128 stands for zero in the data rows.
Some points, each followed by its number:
[ 59 188  54 248  57  94 146 168 227  91  84 255 212  56 104  10 143 255 255 128 130 205  64 255   0  64 212 171 148  73 137 136 235  99  12  27 126  99   0  17 122  45   0 217 232 130  72  80] 0
[126 158 255  99 188  45 112  78  75 127 133  76 150 116 157 161 117  49   0  79 138  99 141 158 157 171 116 160  78 108 153 123  82 162 126 109 116 167 192 201 143 156 207  63 137 147 226 171] 1
[130  52  79 152  74 226 150 185 130 144 161 124  55 142  97 151 177 183 168 170  81 125 158  58 190 124  45  29 159 152 124 144 138 151 198 217 160 106 132  96 131 138 108 113  91 129  80  43] 2
[152 150 174 148 219 100  68  40 117  83 178 131 145 136 148  16 112 139  28  79 113 116  16 157  72 194 164 218 186 137  81  79  59 127 161 151 183 114 145 136 106  99 146  91   0  89 206 145] 3
[ 93 186 204  97 113  87 148 112 118 185  73  76 150  98 134 175 137  49  58 161 126  78 199 148 179  89 123 118  56 115 165 131 101 140  53 100  68 164 181 169 105 162 168 141 255 173 201 215] 4
[128 107 165 108 145 155 143 115 125 166 126  98 131 172 138 182 130  98 133 130 136  70 133 126 171 121 112 141 105 117 129 147 134 116 111 136 126 136 170 163  84 152 175 109 167 132 152 154] 5
[129 148 250  97 206  62 111  78  83 173 168  59 151 136 141 153 141  12  58 117 137  91 168 141 179 133 100 156  67  94 152 143  48 155 140 139  84 185 241 196 102 164 179  92 150 155 214 169] 6
[145  99 148 142 128 171 130 118 161 101 126 145 151 119 124  73 116 166 145 116 162 133 102 139 112 115 131 130 160 122 136 114 153 120 120 109 166 117  82  83 145 107 133 137  81 133  90 109] 7
[119 152 111 155 101 109 141 125 146  75 103 198 139  70 121  91 110 143 185 129 145 151  59 204  83 149 210 169 107 120 149 121 147  91 157  88 143  83  46  77 145  36  83 191 112  63  87 146] 8
[134 147 132 127 104 139 130 141 129 142 119 140 138 165 117 147 121 135 164 144 118 150 134 150 116  63 143 110 144 115 144 121 135 141 109 111 117 156 148 114 118 144  99 137 171 137 100 166] 9
[106 146 128 118 170  83  98  65 132  76 108 131 171 130 143  91  87 143  80 101 113 122  81 213  94 158 201 149 150 150  98  97  62 117 111  91 176 131 124 131 151 123 134 127  85 120 168 178] 10
[114 109 128 112 174  97  93 122 133  94 102 135 125 110 128  98 100 134  89 120  86 135 108 130 123 187 108 166 154 132  96 112 132 131 124 168 136 127 137 130 118 123 125 113  79 115 127 135] 11
[139 179 210 150 152  66 172  86  97 184  92  88 112 103 129 184 141  30  51 138 113  84 177 150 144 122 133 153  64  93 178 153  87 120  90  80  54 185 179 169 126 167 165 108 203 140 183 192] 12
[125 161 194 147 201  94  87  63  95  84 144 118 144 106 139  83  86 103  59 103 136 143  69 157  80 190 166 196 132 130 141 111  81 124 120 130 125 135 144 155 129 108 148 122  84  80 200 160] 13
[120 189 174 140 187  82  89  81 132  73 112  89 144  99 159 133 136 117  56  86 158 119 100 164 121 136 170 176  84 144 116  80  83 126  99  85 125 153 141 145 144  97 172 108 138 149 190 231] 14
[131 158 230 116 254  52  56  51  90  84 171  97 171 101 161  64  87  66   0  84 124  89  27 183 112 214 120 182 119 133 105  89  13 168 165 141 147 144 163 166 134 104 172  82  61 101 201 128] 15
Which point above is nearest to each new point by angle? Its number follows each.
[106  47  70 103 103 199 139 172  86 114 176 127  82 183 120 184 124 150 157 169  83 130 163  61 197 105  78  65 182 169  94 169 159 140 162 192 125 111 110  97  92 128 141 128  91 113  78  64] -> 2
[189  90 144 136  99 151 167 133 122 147  54  51 126 122 132 161 156 125 163 157  69 100 227 113 184  77 188 109 107  98 151 132 176  91  56 105  91 152 177 170 179 147 117  72 239 193  99 174] -> 4
[122  98 114 126 113 157 133 153 130 127 136 120 100 135 121 135 144 133 160 143 128 129 159 104 142 115 112 110 139 139 113 137 133 125 141 151 129 124 110 125 115 117 127 140 123 141  92 112] -> 2
[ 94 101 104 137  75 156 141 222 154 168 120 171 124 110  85 135 147 231 245 164 135 146 151 139 146  51 101  59 142 160 129 164 203  81 144 108 128  81  71  51 145 102  44 184 136 151  20 143] -> 0
[115 118 136 119 114 146 139 125 105 179  91 119 132 150 113 159 143  91 139 145 134 142 182 107 144 114 114 106 113 113 135 153 152 132 115 146  96 161 140 148 130 158 134 121 194 133 107 136] -> 4
[117 157 140 132 106 102 138 139 137 157  90 129 143 112 149 126 124 101 143 132 134 127 136 139 139 117 146 148 110 107 134 119 126 119 119 109 115 131 138 147 144 147 137 131 176 143 141 143] -> 4
[116 184 125 155  62  48 122  80 162 105  47 183 200   6 117  88 124 100 158 164 149 121 131 179  90  85 230 141  83  67 197 123 173 128  49  25  84 105  99 138 139  95  82 152 230 167 155 223] -> 0
[126 158  66 135  80 163 150 157 177 164  56 157 134 110 195 196 126 167 201 158 104  97 206 135 126  66 122  98 154 124 139 187 144  78 110  94  91 174 150 124 186 176  80 132 166 163 157 160] -> 9
[114 120  96 137 122 115 133 179 116 175 133 105 105 150 130 164 126 114 145 130 123 107 162 104 161  94 107  72 122 128 110 150 125 142 100 148 133 148 156 149 110 170 132  97 138 114 100  93] -> 2
[ 96 112  28 152  30 194 168 192 155 202  88 177 127 116  91  91 106 214 210 153 129 169 172 136 111  60 145  70 128 110 139 141 206 110  89  89 155 118  98  79 123 136 114 174 169 149  42 106] -> 0
[125  57  78 124 133 167 146 151 121  83 171 119 124 131 106  86  88 192 158 143 113 155  90  96 123 125 116 122 180 143  87 143 147 119 191 150 147 109 130 130 141 104 133 135  42 117  82  82] -> 2
[118 107 145 139 135 135 111 101 110 135 158 101 110 134 125 120 108  98  75 151 121 114  92 108 153 144  90 124 132 152 116 150 107 147 128 162 150 103 145 158 108 130 150  96  75  93 157 142] -> 15
[ 96 133 132 161 123 160 104 175 125 163 140 103 108 110  95 129 143 134 166 113 117 118  97 118  99 137 130 114 174 108 149 165 139 168 111 143 144 156 148  82 104 108 155 144  88 151 102 108] -> 2
[158 131 107 113 131 168 127 150 124 107 171 160 114  85 138 153 113 169 127 135 122 111 116 135 134 168 149 108 152 123  95 134 166 137 164 145 176 122 152 140 145 144 127 162 103 135 113  97] -> 2
[102  27  88  77 106 177 177 187  79 142 180  56  59 206 126 231 141  93  74 141  63  95 173  45 236 130  25  57 152 174 119 192 110 176 219 254 141 158 163 139  92 189 216  84 111 120 148  67] -> 2
[143  47  63 157 144 133 152 129 143 102 180 126 132 187 153 148 128 210  76 111 112 140 114  94 160 168 125 101 176 167 134 140 128 141 222 178 185 134 104 127 146 149 164 167  44  79  95  72] -> 2
[123  54 138 122 123 117 142 163 101 139 178  30  71 201 132 165 145  52  74 125  71 115 213  69 213 123  30  94 173 150  73 137  95 151 182 220 118 152 186 149  82 189 176 101  77 145 102  97] -> 2
[104 175  78 123  97 100  82 113 122 108 101 168 163  78 149 102  69 162 211 163 152 148 141 175  98 114 167 145 104 112 115  95 137 123  96  73 119 139  74 118 125 115  75 115 160 127 106 134] -> 0
[101 111 142 137 103 132 199 154 130 152 106 128 127 144 118 194 158  76 154 155 105 109 220 164 210  78 121  95 117  92 124 176 137 123 116 147  69 156 160 164 144 149 129 136 205 167 140 136] -> 4
[107 177  93 136  39 172 148 143 161 149  77 255 146 123 117 120 122 215 255 155 146 160 149 156  97  57 153  97  96  72 151 122 208 135  86  93 123 102  51  81 148 127 102 161 255 109  17 140] -> 0
[121 119 142 133 157 139 123 120 130 113 149 107 119 144 134 119 106 132 107  92 138 121 107 120 148 162 112 118 133 145 111 121 125 132 149 146 137 120 136 141 116 125 159 137 121 121 142 124] -> 15
[133 101 118 125 113 149 123 126 111  98 157 131 125 144 136 107 131 162 119 121 129 125 135 101 148 134  98 124 128 152 115 133 109 105 157 164 149 104 145 147 105 112 127 121  90 114 153  94] -> 2
[ 92 106  84 120  78 179 180 214  93 166 138 127  70 200 130 166 138 123 195 173 123 125 209  81 148  55 104  38 121 157 114 171 168 131 122 235 100 161 123 112 127 136 128 146 142 127  67  52] -> 2
[121 171 128 131 106 123 166 106 151 109  95 151 159  73 181  92 116 176 140  79 157 133 107 183  93 125 190 178  79 138 131 112 118 130  58 107 151 132 103 126  96 126 147 137 131 132 173 209] -> 14
[119 125 131 116  98 137 161 124 110 161 101  88 147 120 137 183 175  83  92 156 148  99 160 132 146 113 104 146  47  91 138 153 154 134  92 110  98 137 179 121 130 190 161 146 185 132 113 199] -> 4
[152 140 169 116 205  85  82  83 111  53 172  96 141 120 150  73 104 124  44  86 178 133  35 146 109 171 149 183 140 139 109  82  66 164 147 127 153 115 128 144 113  90 130 108  34  92 203 140] -> 3
[111 172  95 154 112 119 129 154 124 138  71 194 115  81 123 159 129 198 232 143 135 100 160 161 105  70 184 123 124 104 168 112 126  86 123  99 128 117  75 128 121 117  74 181 192 142 129 155] -> 0
